Turns, then the turns between two rows, first turn first; the first pair answered:
turn S:
[-13   4   1  -1 -20  -5   0   4   6 -11   4  11   8  -4  15   6 -13  16
 -11 -15   5  -9  -6  -6  -6   2  -7] |-> [-13   2   3  -2 -19  -6   1   5   4  -7   3  11   8  -6  14   5 -15  19
 -12 -14   4  -8   2  -7  -6   3 -10]
[ 23   7  -1 -16   6   2 -12   0  -1   2 -11   7   2  -3   0 -15   7  -1
 -14   8   6  26   0  -9  -2   1  -7] |-> [ 24   8  -2 -17   9   0 -13  -3   2   0  -9   9   3  -1   3 -15   6   1
  -9  10   5  24  -3  -6  -2   0  -8]
[  0  -1   4  -8  16 -18  15 -13  24 -10   7  14  19  -6   5 -14 -15  -3
   9  21   9 -11  23 -25  -9  -5 -28] |-> [ -3   3  -2  -3   6  -6  -3  -6  21 -40   9  13  13   2  10  -2   1 -19
   4  10  18 -11 -27 -20 -24  -3   4]
turn J:
[ -1   0  17  -4 -16 -12  -2   9  11   1   3  -9  -5  15  19  -6   2   8
 -13   0  17  14   3  12   7  -4  11] |-> [ 13   1   2 -13   3  -8   1  -6  17   2   7  -3  -2  16  11  -5  -5  13
  11   8   5  11   1  25   9 -13   6]
[  5   1  -4  -2   2  14   7  -3  -7   9  -3  15   2  -6 -10  -8 -22  11
  11  -7   0  -3  14   9  -2   9   2] |-> [ -6   1   7   4 -11  12   8   5 -11   7  -5  11   0  -6  -4  -8 -19   8
  -7 -14   8  -4  13   1  -4  13   6]
[  8   7 -10  -9  14   0  -2 -10   7  -5   5   2   5  13   2   0 -12   8
  23  -2  -2  -6 -12  15   1  -2  -3] |-> [  2  -9   4  -1   2   7   0   8 -12  18 -17  -4  -8  -2  -6  -4  15   6
 -10   2   3   6  18  -7  10   2   7]
turn K:
[ -6   4  10  17  -7   2  -3  -6  10 -14   2   9  -7  20  11 -13 -10   2
  23  -2  -5  -8  -6  18   6   1   6] |-> [ -3  -3   2  18   2  10  -4  -9   5  -7  -1   9 -11  16   2 -12 -10   6
  29   1 -11  -8   1  18   9  -3   6]
[  4  -1 -13  -4  11   8  16  -1  -5   8 -14   5  10 -15  -6   8  -4 -15
   0  16  -2  -2  15 -23   5  19 -19] |-> [  1  10  -2  -3   1  -6  14   1   2   0  -9   2  14  -6   6   8   0 -23
  -8  13   5   1   4 -24   3  24 -20]
[  5  -4   5   6  -3  -3   1  -8  -7   1  -7 -13 -16   1  -4  14 -22  11
   9  -8   6 -14  12  -2   7  -3 -12] |-> [ 15  -4  -3   3  12  -7   2 -12  -3   7 -14 -12 -11  -3 -15  15  -5   1
  13   6  -2  -4  14  -2   9  -6 -13]
Pairs:
(two turns a pair)
[  6  -1  -4   8 -17 -12  -4  11   1 -10  -2   4  -9   7   6  15   5   4
   0  -9   4   4  -4   3   1  11  12] |-> [ 12 -11 -13   3  -5  -2  -3   7  -3  -1  -8  11 -13   0  -8  17   9   8
   9  -3  -4   5   3   3   5   7  11] -> K, K
[  5   4 -17  -4  19   7   0 -11   8  -5   4  10   3  -2 -13   3 -14   5
  27   2 -11 -10  -8   8  -4  -8 -10] |-> [-14  14   0   4  -7  -2  -2   0   9 -22  10   5   6   5   9   6 -19   0
   5 -13   5 -14 -23  -3 -12   3  -8] -> J, J
[ -3  12  -9   6   2   2  -4   0  17 -23   9   3  14   2  -2   0   1 -14
  10  -2  -1  -5 -31  -1 -16   1  -6] |-> [ -6  -2 -16   7   5  19  -3  -1   5 -16   5   7   2  -6 -10   1 -17   4
  19 -10  -7 -15 -17   3 -13  -2  -3] -> K, K
[  1  -5  -6  -1   7  23  -2  12 -16   8   2  -4 -13  -3  -9   0  -7   7
   6  -6  -3  -6   4   8   5 -11  14] |-> [ -7  10   6   3  -5   4  -6  21  -6  -6   2  -8  -1   3   3   0  13 -18
 -13  -5  10   2 -14  -5  -1  -3  14] -> K, J
[ -2  -6  -3  -1  18  13   7  -8  -1  -1   1  17   1 -14 -13  13  -8   9
  16  12  -2  -6   5 -19  -1  -6  -7] |-> [-14  -7   8   5   5  11   5   4  -8  -2  -4  15  -2 -18  -8  13   2   2
  -3   7   7  -4   9 -31  -4   0  -4] -> J, K
[  5 -11   8   4   1   9   5  -2  -9   8  -1  -9  -8   1  -5   1  15   8
   4   1  13   4   4   6   5   4  16] |-> [ -4  -8  16   6  -9   3   9   2  -9   7   3 -11  -8  -1   1  -2   5  11
  -3  -5  16  -2   9  -1   1   8   8] -> J, S
[ 13 -15 -24  -3  31   8   3 -14   3   1 -11  10   8 -21 -20   9  -2 -13
  18  17 -20  -2   1  -5  -2  -1 -10] |-> [-16 -18   4  12 -10   9   0  14 -15  -6 -18   2  -4 -26  -2   6  -2 -11
 -28  -5   2  -6   5 -30  -7  18   1] -> J, K
